In the data rows, the value 50 means zero.
Here are some points, each followed by its number:
[54,61,51,48,55,38,46,50,57,51,41,43,55,51,47,49,55,59,52,47,52,44,44,47,42,50,43,45,41,60,45,60,47,44,46,57,34,42] 0
[48,40,48,43,52,54,43,52,48,48,50,54,37,48,57,49,39,46,47,66,45,62,51,62,49,29,39,49,29,49,47,47,50,40,51,61,52,57] 1
[32,46,41,64,62,40,45,42,64,57,37,46,74,67,45,50,36,45,55,54,58,67,48,51,53,57,50,45,54,44,55,42,44,63,55,45,57,48] 2
[43,42,55,35,54,61,52,45,42,42,49,41,36,39,59,46,65,50,30,37,37,70,61,72,71,42,43,52,42,34,64,27,47,59,57,40,78,57] 3
[52,50,56,60,53,56,51,44,57,44,48,44,49,34,53,43,51,63,41,46,51,69,56,55,41,59,50,34,49,66,47,45,52,57,53,39,51,43] 4
[41,47,47,47,51,50,53,52,57,42,59,47,48,43,50,53,61,62,55,52,49,53,50,42,42,64,40,58,54,60,59,63,52,53,42,49,43,57] 5
[56,34,44,32,40,52,47,64,33,40,65,44,24,52,71,49,44,37,36,46,42,65,53,41,31,37,59,43,58,45,34,46,41,49,42,40,38,45] 6
[64,41,46,34,42,60,45,77,21,34,66,43,20,37,63,29,52,31,35,52,41,58,37,79,78,56,52,64,42,26,48,44,43,57,46,50,69,53] 7
[52,45,48,51,47,56,48,52,51,35,54,43,34,42,60,54,56,43,42,48,48,45,53,63,75,45,49,56,38,40,69,64,48,45,65,43,60,52] 8
[60,43,45,38,44,55,48,60,44,45,56,41,36,48,61,32,57,46,39,51,43,59,68,68,75,57,64,56,48,26,59,41,35,48,51,45,66,50] 9
[51,49,49,55,60,48,48,38,67,54,39,49,61,56,36,54,48,54,62,54,38,52,61,54,62,62,54,50,49,32,51,51,54,43,60,50,65,40] 10
[37,57,51,74,53,55,51,42,67,58,28,53,56,61,41,41,50,58,69,53,49,54,45,33,31,42,47,37,51,64,52,54,58,38,58,51,32,51] 11
[50,44,43,61,67,35,43,50,61,60,48,53,56,58,36,49,47,57,57,48,67,58,46,58,48,59,48,61,66,45,33,38,50,56,40,42,38,59] 12
[39,47,50,52,62,52,51,50,61,59,53,62,52,58,41,61,58,56,62,49,47,48,50,60,54,50,60,46,49,42,52,49,54,51,60,48,58,42] 13
[38,48,31,58,76,41,55,43,64,57,54,50,65,60,40,46,47,51,66,54,46,44,62,42,40,48,54,45,45,55,58,59,52,50,48,65,50,47] 14
[50,39,37,43,50,41,57,45,58,58,46,65,57,58,60,44,44,42,64,44,45,60,63,59,35,55,59,42,61,39,51,38,53,50,54,40,56,40] 15
[72,25,43,33,43,55,43,66,36,37,66,44,43,43,60,42,54,37,45,48,38,75,52,55,59,41,45,56,54,48,47,35,47,59,34,52,72,55] 16
[47,54,50,61,64,34,47,38,49,50,33,60,60,53,58,59,39,43,71,55,52,37,61,43,44,63,52,59,53,56,59,57,58,45,52,62,45,52] 17
[42,55,39,62,41,34,47,35,67,60,49,59,64,56,44,48,38,44,70,44,48,67,42,65,60,49,59,42,49,25,50,36,46,51,58,43,67,52] 18
[55,43,46,46,59,50,48,57,24,44,57,41,41,43,56,49,52,48,39,52,38,56,46,48,44,53,56,46,61,48,40,50,58,50,58,54,42,55] 19
[62,30,42,39,37,57,52,57,31,29,65,43,31,53,81,42,55,37,44,50,46,39,49,59,48,64,45,51,42,49,45,57,49,47,44,43,49,40] 20
[42,59,55,53,60,58,50,43,47,60,47,50,58,58,45,53,61,63,54,60,47,46,49,58,52,36,44,44,45,56,59,67,63,46,48,62,64,65] 21
[59,52,53,43,43,47,52,55,44,47,55,35,42,43,60,48,61,35,38,47,50,52,51,49,43,55,62,53,51,42,54,64,52,46,51,47,51,51] 22
[55,54,53,60,46,55,52,51,45,40,49,52,45,51,48,54,57,62,63,50,61,46,44,40,39,54,46,49,44,58,51,55,49,44,63,51,46,56] 23
[56,53,52,33,46,51,50,54,43,42,54,54,43,48,57,48,54,41,45,49,47,44,49,45,47,50,44,56,43,74,43,60,44,60,38,51,66,61] 24
[55,41,55,37,38,53,54,52,40,54,58,45,39,56,52,52,53,44,42,56,39,47,50,36,43,49,45,40,53,56,44,58,49,41,51,51,38,49] 25
[62,22,47,33,36,47,53,64,28,32,70,48,21,35,63,36,49,24,36,36,55,51,46,47,43,47,43,78,68,38,16,59,29,72,40,37,48,66] 26
[60,33,43,43,49,60,47,60,20,34,56,50,47,48,55,44,46,42,35,42,48,52,43,69,69,47,48,56,47,37,36,53,39,59,48,44,59,54] 27
[40,56,63,51,48,62,51,49,49,49,52,58,50,63,59,48,58,46,46,54,54,37,50,40,32,52,50,50,42,60,41,60,54,47,44,67,35,52] 28
[49,47,42,69,60,45,52,41,58,54,33,50,64,46,45,33,30,41,61,53,39,59,52,56,56,57,53,50,35,35,59,42,57,51,54,56,52,59] 29
[48,45,46,65,67,45,51,50,65,63,36,54,71,57,41,44,51,54,69,33,51,56,61,62,67,41,49,49,43,41,56,32,54,56,56,36,76,41] 30
[45,42,52,55,67,42,49,37,60,71,46,48,64,64,47,41,39,40,74,53,48,42,45,42,51,45,50,53,45,51,50,61,49,45,42,58,38,41] 31
[63,35,59,30,40,56,51,61,32,32,59,38,41,50,67,59,60,47,38,54,40,47,52,61,67,51,47,52,34,40,53,45,46,40,54,45,64,46] 32
[50,64,52,50,45,61,42,53,58,61,60,43,48,43,49,60,59,55,45,51,59,42,52,32,39,44,52,40,51,70,55,54,51,45,46,64,42,47] 33
[49,56,55,55,42,48,44,43,54,55,43,50,56,52,48,43,53,44,50,47,64,49,51,52,46,44,55,56,44,48,49,57,47,54,56,47,47,46] 34
[53,38,52,39,40,51,51,54,26,27,57,47,34,48,57,39,51,47,33,42,52,50,34,56,46,50,43,62,57,50,20,60,49,65,38,44,48,64] 35
[56,45,53,43,41,44,53,58,46,44,61,49,42,27,54,43,51,41,44,61,51,35,44,50,56,47,48,65,59,60,31,61,33,46,37,53,44,57] 36
[43,67,62,50,56,57,53,41,49,63,52,48,57,56,35,55,58,60,53,48,60,45,51,36,51,50,40,47,45,50,53,61,49,43,60,67,45,52] 37
[35,63,57,50,59,43,51,45,54,56,44,49,49,51,40,50,58,62,56,63,55,45,47,41,53,49,49,48,49,68,59,62,56,51,46,61,40,53] 38
[10,46,81,70,00,99,26,62,00,39,71,27,35,28,40,99,99,44,99,00,40,00,12,49,22,00,19,87,42,99,00,42,99,59,75,89,78,99] 39
[51,41,39,27,49,55,56,64,22,39,54,46,37,34,53,40,53,39,38,32,36,67,44,69,82,50,63,60,62,22,46,33,46,75,48,32,64,54] 40
[56,49,55,54,43,62,52,57,43,51,57,51,55,52,49,57,56,47,43,55,47,68,54,43,36,47,57,37,73,54,27,59,49,51,42,46,43,55] 41
[45,52,44,59,61,47,50,44,64,52,50,58,73,57,41,54,36,58,57,33,46,60,58,50,71,54,53,44,54,44,68,34,62,55,64,37,62,52] 42
[38,57,50,63,65,40,46,40,65,62,40,55,70,57,40,52,54,49,67,53,53,47,60,28,33,43,50,42,39,62,50,59,60,50,49,48,33,52] 43
[36,58,45,60,57,48,51,40,59,61,46,56,60,52,44,51,42,52,67,42,46,62,55,46,68,52,51,37,43,45,73,37,45,55,55,48,58,41] 44
[44,47,46,64,55,45,59,35,55,64,39,45,63,53,38,46,54,62,62,64,63,54,51,40,39,48,60,40,57,56,54,49,51,47,40,50,41,43] 45
[54,46,58,33,41,56,61,50,35,43,53,38,46,41,57,46,49,48,28,52,43,37,44,52,51,52,52,47,37,52,48,55,47,43,59,52,43,53] 46
[37,58,44,57,45,47,51,48,61,57,41,62,51,61,44,58,52,51,58,52,64,54,58,65,42,70,55,62,59,42,32,54,49,53,39,39,42,54] 47
[48,61,62,48,39,65,52,48,52,53,50,45,47,47,54,60,69,59,55,47,49,43,59,42,34,55,49,44,48,57,59,37,56,36,43,42,36,39] 48
[67,34,49,25,33,42,54,61,25,38,60,43,26,39,65,34,58,33,44,42,46,43,36,63,71,41,35,81,64,39,31,68,34,73,31,49,64,72] 49
[41,57,48,53,52,49,48,36,52,53,44,61,58,54,54,60,49,55,51,49,50,37,54,47,44,42,50,43,36,45,63,60,66,47,52,57,53,46] 50
[79,18,37,28,48,46,52,79,25,29,69,52,21,44,78,31,65,25,34,66,61,51,27,53,39,39,39,79,72,59,12,61,21,72,13,44,55,86] 51
[41,53,54,51,57,45,56,36,68,61,38,49,66,63,49,50,59,42,61,40,51,70,54,57,60,48,59,48,49,38,60,15,62,67,59,29,60,41] 52
[60,00,32,99,99,20,89,23,04,24,64,99,82,50,61,53,58,85,07,51,50,99,56,67,00,97,30,21,51,98,00,03,46,33,35,59,34,02] 53
[38,63,53,52,56,53,45,43,61,60,35,50,60,54,38,68,40,66,66,67,54,40,45,48,47,61,47,45,44,54,56,53,50,45,46,59,43,54] 54
[60,47,47,34,29,62,49,59,34,41,56,56,35,46,57,40,63,23,45,58,42,53,42,64,83,43,42,52,38,13,74,30,46,47,52,45,86,58] 55
[59,56,56,51,40,53,64,55,44,50,44,50,36,54,52,56,53,60,45,49,52,43,44,61,53,48,39,55,41,46,63,59,43,52,54,56,58,53] 56
[56,52,48,54,46,47,40,60,37,47,58,40,45,39,51,48,54,51,31,43,48,54,52,70,55,43,52,64,38,48,37,53,47,45,50,50,67,47] 57
[62,27,45,30,41,60,42,61,29,37,62,50,29,39,67,50,50,39,38,55,45,61,54,53,55,51,51,54,73,54,45,53,39,49,32,41,48,51] 58
[00,81,37,63,99,17,99,53,41,00,99,35,18,13,11,06,00,08,04,63,65,06,58,99,34,87,02,29,60,99,99,60,22,70,24,74,10,00] 59
[63,45,42,41,39,60,48,51,48,38,54,41,32,49,56,50,44,41,47,45,56,51,46,41,44,45,60,57,58,48,34,67,48,45,42,51,42,54] 60
New points follow, each followed by the number of its nearest point above, looking only along the 5 directions in which the numbered points spread most.
[42,56,50,65,61,31,52,39,60,51,40,62,62,62,45,49,33,61,69,53,62,42,55,51,41,43,51,38,59,56,61,50,55,46,47,53,48,45] -> 14
[64,35,34,40,39,55,55,67,29,33,59,41,43,45,63,35,47,40,32,39,28,69,54,73,81,46,71,49,43,21,53,32,43,65,65,31,72,54] -> 40
[29,53,43,58,63,42,41,40,71,55,36,50,73,57,39,60,44,56,61,52,51,61,54,57,52,68,53,58,52,43,58,38,53,62,51,32,35,38] -> 2
[49,54,49,59,60,44,52,47,63,66,48,60,66,60,35,53,45,48,71,66,48,39,41,47,41,40,43,50,39,42,54,61,56,55,69,61,46,54] -> 54
[40,38,36,64,51,39,57,28,71,60,37,43,63,62,47,51,36,55,63,50,46,45,40,54,56,33,46,52,38,42,57,58,46,56,48,59,46,61] -> 50
[42,49,47,63,64,44,50,48,59,64,52,53,59,59,49,38,47,47,45,55,56,52,44,45,51,61,62,61,61,50,43,65,50,52,56,64,39,60] -> 47
[49,63,36,56,56,46,55,46,56,65,59,55,68,54,49,43,41,54,60,59,50,48,47,42,59,51,57,57,53,48,56,56,52,53,53,58,42,43] -> 31
[56,44,47,37,52,50,64,66,40,44,56,51,31,43,59,46,49,44,42,59,59,35,49,41,32,56,51,49,59,63,51,73,56,41,55,63,38,54] -> 36
[57,51,51,50,36,52,54,55,46,42,48,49,49,48,56,56,58,52,45,49,45,45,59,41,48,51,46,39,54,60,53,54,57,37,52,52,49,40] -> 5
[39,54,41,54,44,53,47,49,56,49,52,52,56,54,38,54,41,46,50,67,56,34,51,46,39,44,51,55,65,56,47,73,52,43,54,73,44,53] -> 33
[64,49,57,57,50,57,55,64,41,37,55,50,39,49,52,51,51,39,42,49,45,74,53,42,37,45,46,37,56,50,55,42,45,55,47,58,52,49] -> 19
[56,61,63,51,41,46,47,56,55,45,56,41,49,36,45,53,54,53,42,41,45,47,55,67,55,53,54,50,44,47,56,49,64,58,48,57,56,50] -> 56
[55,53,55,41,38,58,52,38,24,40,63,51,45,54,57,42,53,43,35,37,51,65,63,48,80,38,47,50,35,35,62,38,48,57,63,50,69,46] -> 3
[60,41,56,47,54,47,56,45,53,40,54,49,46,43,50,53,61,50,45,53,42,54,50,42,68,48,59,63,44,49,59,49,60,45,53,54,43,51] -> 1
[38,47,55,56,50,51,52,53,55,52,48,50,49,59,52,49,39,51,55,46,50,66,49,48,44,62,61,38,51,41,47,35,54,54,51,39,50,39] -> 15
[45,47,47,58,54,48,48,56,52,50,51,54,57,54,47,55,30,49,50,54,59,37,51,39,38,50,52,41,61,57,43,62,62,47,50,47,20,53] -> 0
[64,29,47,24,48,52,42,65,26,43,60,43,36,42,64,43,55,44,44,49,48,63,48,47,39,51,63,53,66,48,25,48,58,61,42,42,52,50] -> 6
[65,33,41,42,39,55,54,51,30,40,59,43,37,46,58,47,54,41,50,41,46,50,53,69,75,46,50,49,32,32,57,62,30,48,58,37,71,67] -> 32
[57,57,49,38,39,57,41,55,44,42,64,44,39,38,55,54,53,62,42,45,49,36,44,58,49,59,51,59,48,56,56,53,52,57,55,64,53,42] -> 46
[39,66,35,51,43,40,45,56,59,62,45,46,61,55,38,52,55,49,58,51,53,42,53,48,39,47,47,50,57,57,45,51,61,49,54,68,41,49] -> 37
[48,42,42,72,53,46,53,44,66,64,54,55,62,63,44,51,50,55,60,50,53,60,55,55,43,64,72,57,65,41,39,55,49,59,45,41,47,51] -> 12
[58,32,50,46,37,54,51,59,34,31,55,46,37,48,44,48,56,44,44,44,52,50,48,58,58,56,48,49,54,41,52,53,54,41,54,55,59,43] -> 57
[56,44,55,46,48,67,45,50,43,29,56,45,38,43,54,49,59,39,53,53,42,42,57,55,58,39,41,47,42,35,65,42,52,40,59,61,72,49] -> 8
[50,47,56,58,43,52,56,43,58,52,45,53,51,48,37,56,45,56,58,63,42,33,36,32,40,53,52,46,40,55,45,58,49,38,55,67,34,54] -> 33
[52,61,62,45,52,51,56,56,59,47,43,44,54,45,48,60,60,62,51,50,56,53,56,45,62,54,51,44,55,42,53,41,48,53,61,43,56,41] -> 13
[43,63,54,49,49,62,44,39,50,58,52,57,62,52,47,62,58,50,55,48,51,39,45,44,37,54,47,48,35,49,62,65,54,51,59,67,37,46] -> 37
[40,64,56,61,52,54,51,54,67,56,35,47,61,53,39,49,50,53,54,47,58,47,48,49,43,54,55,57,50,52,51,40,47,49,57,37,45,44] -> 50
[58,35,53,31,44,56,46,59,34,38,56,38,47,46,56,39,52,42,51,43,45,68,45,47,47,45,50,55,67,54,29,51,47,59,29,23,51,49] -> 6
[55,62,57,51,45,61,61,51,43,37,53,52,48,45,55,58,49,52,48,50,51,43,55,37,46,49,46,42,65,48,41,53,50,45,40,66,38,40] -> 5
[63,51,47,26,35,51,50,57,37,47,54,54,35,45,56,52,56,50,40,40,44,46,54,59,71,56,62,53,44,38,49,52,48,54,52,50,60,57] -> 32
[50,58,42,61,57,41,50,39,75,60,44,58,59,58,38,46,39,45,57,56,51,46,43,44,58,42,48,46,52,51,49,66,47,54,39,63,45,53] -> 31
[39,52,45,59,52,51,47,37,62,67,48,52,77,54,39,57,52,55,58,48,41,62,45,63,52,59,66,47,54,38,51,34,46,45,48,38,44,38] -> 2
[42,58,54,53,46,54,56,43,61,48,45,45,52,46,41,68,49,58,49,60,52,56,43,38,32,47,50,50,53,64,40,62,54,46,38,54,35,50] -> 28
[38,54,43,62,57,42,50,39,56,65,56,51,64,58,52,50,48,57,54,54,44,37,48,38,50,44,55,43,55,49,55,52,49,46,56,57,46,61] -> 17
[50,67,50,54,45,66,50,54,52,50,54,39,51,53,48,56,53,50,59,49,60,41,51,44,56,58,50,50,39,45,61,60,46,46,47,56,51,49] -> 34
[49,64,51,57,59,52,51,38,56,59,44,51,61,47,55,57,47,53,45,57,51,44,53,56,50,54,54,56,54,53,47,56,51,46,44,37,34,51] -> 47
[43,56,52,57,61,52,42,42,77,57,35,56,58,51,33,62,52,51,63,61,44,49,49,49,38,51,54,60,48,53,44,44,54,59,44,52,38,44] -> 17
[47,54,65,50,58,51,48,46,63,56,45,38,54,54,55,50,42,51,60,41,44,59,50,58,56,56,52,43,55,52,56,42,48,44,53,48,46,51] -> 13
[51,55,60,45,36,60,49,68,50,41,61,46,33,60,52,49,53,45,47,44,45,53,48,45,39,38,43,50,56,65,50,61,53,53,32,67,46,54] -> 24
[52,55,45,54,67,39,51,39,59,52,43,47,57,48,47,64,50,49,49,49,58,44,38,35,40,60,50,42,51,53,58,44,65,43,62,49,36,54] -> 17
[43,56,50,51,52,59,39,42,61,54,49,58,59,51,44,50,54,61,55,48,54,53,59,55,47,53,49,51,51,54,63,47,49,45,48,52,48,48] -> 50
[43,47,67,47,50,65,63,46,43,54,52,54,45,42,52,53,56,59,40,47,58,63,53,47,46,53,53,39,52,48,63,44,64,34,48,49,52,48] -> 4
[50,62,62,53,58,56,47,41,53,60,53,48,60,54,41,56,53,58,49,42,49,65,58,59,46,35,51,31,56,38,54,36,50,49,57,46,57,37] -> 13
[47,69,57,52,56,56,52,49,54,55,46,54,54,49,47,60,51,64,47,52,62,35,47,48,36,63,47,39,37,66,64,64,44,42,52,49,39,50] -> 38
[47,56,62,54,47,58,41,53,43,43,56,51,50,41,51,57,54,63,44,72,64,45,41,38,45,52,47,40,43,78,40,62,45,48,40,50,46,49] -> 28
[61,53,51,43,42,60,55,59,33,36,46,41,44,50,69,44,47,55,61,52,49,53,55,51,43,40,49,43,50,39,57,41,67,28,51,51,45,45] -> 1
[41,55,44,60,69,39,43,38,57,56,36,54,59,59,42,46,44,56,62,48,46,50,56,51,55,49,47,40,47,62,64,52,50,51,56,70,45,51] -> 14
[61,41,46,27,48,52,54,57,37,41,60,52,41,45,57,48,45,38,49,41,45,62,51,60,66,48,57,55,39,26,63,40,38,55,46,51,71,63] -> 9
[40,59,54,45,59,32,45,40,56,51,52,50,50,57,45,51,35,49,51,55,54,42,55,42,48,51,44,51,57,59,40,58,50,49,46,59,50,57] -> 0
[61,41,45,28,38,52,58,61,40,39,58,41,32,48,66,40,57,32,41,52,55,58,54,52,46,46,53,53,65,34,24,53,49,64,47,38,54,52] -> 58
[42,51,57,46,46,47,51,53,60,56,45,57,46,53,50,51,49,43,50,52,48,44,49,50,32,52,59,42,60,68,53,63,60,39,48,42,44,51] -> 0
[55,50,56,24,35,65,45,64,41,30,68,38,34,35,55,53,65,47,28,52,45,55,45,44,73,40,58,44,37,40,58,39,53,40,63,54,53,68] -> 32
[58,49,48,37,39,68,54,57,46,38,60,50,33,41,62,44,51,48,36,52,45,51,51,53,74,39,48,48,32,31,62,51,54,46,53,52,51,58] -> 8
[46,57,63,62,50,62,41,48,56,53,58,50,43,44,45,68,52,56,52,52,50,52,48,58,62,52,53,41,47,39,62,43,63,55,57,61,55,40] -> 13
[55,38,45,34,37,61,43,67,33,37,73,43,37,34,59,43,41,41,46,55,30,58,53,53,69,31,41,54,40,49,55,45,45,43,52,51,67,46] -> 32
[48,54,50,59,55,53,46,47,61,44,48,63,67,44,48,55,56,44,58,44,54,44,57,51,53,54,53,61,51,44,39,55,46,60,52,44,53,56] -> 34
[59,52,57,56,41,51,47,52,35,48,48,49,52,43,58,65,60,47,46,64,41,47,53,45,56,47,42,60,46,47,59,49,45,50,58,50,57,43] -> 1
[54,43,45,42,41,55,56,56,30,37,61,44,37,49,62,48,55,39,32,49,46,62,52,37,43,47,40,38,57,65,47,46,44,53,50,56,46,42] -> 19
[45,56,54,51,58,53,50,42,63,44,52,53,58,59,40,45,52,51,55,52,53,43,51,55,56,56,52,41,39,47,70,58,56,38,47,63,59,47] -> 50
[50,57,64,48,46,69,54,53,38,45,49,52,47,45,44,56,55,48,34,62,46,39,44,32,46,50,50,43,47,62,56,60,43,47,53,67,43,52] -> 5
[60,47,48,37,42,64,50,37,23,31,60,47,31,45,74,39,53,36,42,43,46,61,46,53,41,37,54,38,54,45,50,52,50,57,50,41,53,52] -> 20
[43,51,48,64,55,54,41,43,61,59,43,60,62,62,41,50,49,57,67,45,40,58,53,52,56,51,47,50,37,44,64,48,58,41,52,52,54,59] -> 13
[41,54,46,44,55,55,52,40,57,58,45,59,54,44,47,43,51,60,51,34,42,53,57,54,52,42,54,49,53,49,56,42,47,45,52,53,51,37] -> 13
[44,58,60,51,59,48,64,43,62,66,58,52,60,62,45,47,55,49,52,37,57,37,48,46,54,58,59,62,54,44,41,39,44,57,45,56,43,61] -> 34
[59,45,52,49,42,65,45,60,36,39,59,49,33,48,55,49,59,47,39,57,47,39,47,49,45,52,52,58,47,64,47,58,61,41,51,65,42,46] -> 24
[42,55,44,58,51,54,40,44,52,47,48,45,49,49,57,60,40,57,52,50,51,54,51,38,47,61,59,41,64,51,32,54,55,50,40,48,28,51] -> 47
[60,38,41,38,40,55,45,56,32,31,69,50,25,46,65,38,65,39,48,51,50,52,47,62,75,53,61,59,34,40,46,43,57,66,62,43,63,55] -> 32
[50,46,53,33,36,65,55,60,42,39,65,41,36,46,65,56,51,45,35,59,57,58,50,48,49,39,44,49,35,53,46,55,40,46,51,51,54,70] -> 24
[63,52,39,43,45,56,49,54,37,34,52,47,40,51,48,48,57,44,47,56,41,54,45,40,48,45,47,50,47,50,40,62,52,38,54,56,37,47] -> 25
[38,60,52,48,56,38,44,47,53,63,47,47,59,58,48,53,37,55,62,39,49,37,54,52,55,50,52,45,50,59,54,44,54,38,52,49,51,46] -> 50
[00,00,85,21,71,24,99,87,67,99,72,03,75,94,39,19,64,42,39,35,99,00,09,44,00,48,86,00,94,35,36,99,00,62,36,00,51,06] -> 0
[54,49,48,64,59,54,55,46,53,54,53,50,55,53,47,53,49,54,48,55,61,50,48,53,51,62,53,46,52,45,49,55,50,53,69,50,68,48] -> 13
[39,50,49,63,61,46,47,42,67,61,39,47,64,55,50,48,36,48,68,37,46,65,53,47,61,51,50,49,53,34,56,43,41,53,52,51,54,38] -> 10
[33,52,42,66,62,35,45,34,66,60,37,55,57,59,44,48,41,46,64,43,40,45,60,43,45,60,47,43,42,63,60,51,51,53,53,52,44,41] -> 14
[48,50,45,69,49,46,43,41,61,48,53,56,63,55,41,49,34,47,58,44,52,40,55,59,40,58,57,62,54,49,36,52,48,54,43,34,44,54] -> 47
[39,42,43,59,55,39,38,35,69,58,39,52,65,51,43,55,34,46,67,53,47,48,54,41,52,49,41,39,47,56,66,51,54,47,41,49,51,34] -> 14
[43,58,50,61,62,38,47,32,69,67,46,54,64,51,33,53,34,43,62,45,47,58,58,52,48,55,53,49,51,37,56,37,52,57,54,33,54,34] -> 2
[45,55,50,67,53,42,56,54,68,53,50,54,68,62,41,52,44,48,65,51,50,53,39,42,53,53,44,63,53,51,53,50,56,49,59,56,44,58] -> 50
[58,46,58,37,48,55,42,58,40,39,51,49,32,44,46,55,53,48,38,50,41,46,45,58,65,57,38,59,35,44,60,60,44,64,57,51,57,56] -> 8
[45,60,56,50,43,55,41,48,53,52,51,48,53,44,57,63,73,53,49,57,55,43,38,40,45,43,36,48,44,55,50,41,41,56,43,58,53,62] -> 23
[45,57,59,41,41,55,51,48,40,50,54,49,47,39,61,44,58,57,40,50,47,33,41,53,50,37,45,62,60,43,47,69,45,48,51,57,42,48] -> 24
[31,57,60,61,53,43,42,38,57,56,50,54,60,52,40,64,53,60,52,50,55,73,58,61,49,50,60,50,42,49,50,31,52,62,54,33,51,55] -> 13
[66,40,42,26,37,59,53,67,37,39,56,44,29,40,51,50,51,44,38,56,47,45,42,69,54,57,44,56,32,40,51,46,40,50,56,52,74,64] -> 32
[58,49,46,37,45,55,44,58,38,46,58,44,55,33,50,42,44,51,41,63,55,43,46,45,54,43,44,56,33,57,57,55,46,58,60,63,41,40] -> 46
[58,51,56,38,42,55,50,61,31,34,58,40,33,53,57,51,53,43,35,66,58,34,49,45,44,50,45,48,43,53,29,55,38,52,39,60,59,63] -> 36
[46,59,59,54,56,42,45,44,47,57,37,54,57,55,46,51,42,51,51,61,51,42,55,41,46,57,43,51,40,50,54,60,58,54,53,52,45,45] -> 17
[62,37,48,39,54,64,53,55,39,48,55,49,42,42,60,45,42,39,44,43,41,68,58,58,39,40,53,39,49,46,44,39,55,53,40,43,54,42] -> 19
[45,49,44,51,49,48,54,52,54,52,48,53,44,51,52,44,51,41,41,57,57,46,40,33,25,26,45,58,67,60,46,66,60,47,43,65,36,54] -> 28
[43,51,48,52,45,51,42,48,45,55,52,56,46,46,49,61,50,59,52,51,40,68,46,60,51,49,55,54,43,55,33,44,48,60,49,52,55,57] -> 1
[46,56,45,59,53,50,49,52,57,61,51,50,60,51,49,55,54,42,56,47,68,50,48,48,40,48,45,51,69,47,41,62,63,51,46,60,39,55] -> 0
[50,48,49,46,51,51,42,53,46,54,58,43,40,43,54,55,56,40,48,41,51,62,47,53,48,54,59,49,58,51,45,46,50,54,41,42,48,46] -> 1
[73,52,56,26,47,61,36,56,43,35,58,59,31,33,66,34,59,51,40,50,43,54,48,65,73,55,64,58,36,32,64,46,41,53,60,50,67,43] -> 9
[67,42,51,42,38,58,58,62,29,34,59,44,28,43,65,39,53,42,37,45,49,63,55,69,67,40,61,53,39,16,65,32,50,58,57,47,72,39] -> 40
[50,49,57,34,43,58,50,62,43,34,52,42,38,50,55,52,58,49,49,59,42,51,39,43,65,36,41,43,30,45,59,50,48,55,57,61,58,55] -> 56
[55,53,47,49,49,63,46,57,40,45,52,60,50,52,37,59,43,43,47,55,53,41,63,50,55,50,39,45,37,57,47,52,47,43,58,67,50,66] -> 56
[50,61,50,57,49,55,55,47,51,57,44,45,50,39,39,59,52,51,49,62,57,51,51,51,44,68,48,42,61,59,50,56,47,45,47,60,34,49] -> 0
[52,64,45,66,55,50,49,49,59,53,47,52,56,53,52,66,52,58,45,47,59,48,43,52,69,48,50,54,41,53,50,44,42,60,56,61,51,49] -> 13
[43,49,44,62,63,39,50,42,58,49,41,59,55,50,38,46,45,36,63,38,61,58,60,61,35,75,60,53,73,44,32,40,45,62,40,35,57,45] -> 12
[50,66,68,52,43,62,47,40,55,58,47,50,43,47,46,63,54,62,47,54,53,71,42,40,56,46,46,57,50,50,48,51,56,50,52,45,55,39] -> 34
[49,50,51,57,51,60,55,66,43,43,56,47,44,51,52,52,56,60,38,62,49,51,51,46,51,44,46,50,32,65,48,60,41,44,57,70,51,46] -> 5
[39,56,46,44,57,51,50,51,47,46,52,43,44,50,46,42,67,62,49,49,52,42,48,60,67,53,47,53,36,47,47,51,49,51,60,64,67,42] -> 56
[38,55,53,63,62,31,53,37,66,59,44,50,78,56,42,54,35,53,64,45,51,72,47,61,57,50,68,46,67,41,52,39,43,53,55,26,58,41] -> 2
[51,58,50,51,46,51,57,41,60,52,45,59,59,54,45,57,51,54,40,58,48,42,54,45,50,61,56,37,53,55,49,54,55,46,54,54,38,39] -> 17
[49,49,51,48,50,50,48,43,59,60,48,50,56,52,41,63,55,49,51,49,57,39,50,48,40,66,50,59,49,57,48,64,49,55,54,51,38,51] -> 0
[49,58,49,52,61,57,55,50,56,53,49,45,52,47,57,54,57,59,51,59,52,35,44,30,37,52,51,47,45,63,50,67,70,46,49,57,38,47] -> 33
[67,41,48,27,44,58,47,63,28,32,65,41,37,54,67,36,50,24,36,30,31,64,60,75,74,38,58,57,58,22,40,32,44,61,54,36,72,60] -> 40
[42,60,56,72,60,40,45,42,64,65,44,44,55,54,36,61,46,63,63,46,43,63,48,58,52,52,45,53,47,45,51,47,61,52,49,32,55,39] -> 13
[41,56,43,67,57,40,53,41,57,55,40,51,64,55,38,44,44,44,62,49,57,52,50,48,54,50,51,61,45,47,58,44,66,59,54,52,37,51] -> 50
[47,48,49,59,54,52,53,51,75,64,39,51,60,50,43,55,35,53,61,60,57,38,38,39,50,47,43,45,52,51,43,60,50,41,40,63,46,61] -> 31
[54,32,56,32,47,58,44,69,33,40,62,44,41,46,55,40,63,43,42,47,54,61,69,56,74,53,65,58,54,13,66,35,40,60,54,48,64,56] -> 9
[42,57,44,62,62,44,49,38,52,61,33,54,56,51,39,38,45,54,48,49,51,35,47,42,43,47,42,60,54,46,41,50,53,44,54,48,46,49] -> 17
[54,61,53,49,58,60,54,49,47,39,54,43,55,54,49,49,41,50,45,59,59,54,45,33,36,43,43,52,52,53,54,66,61,43,36,54,46,54] -> 5
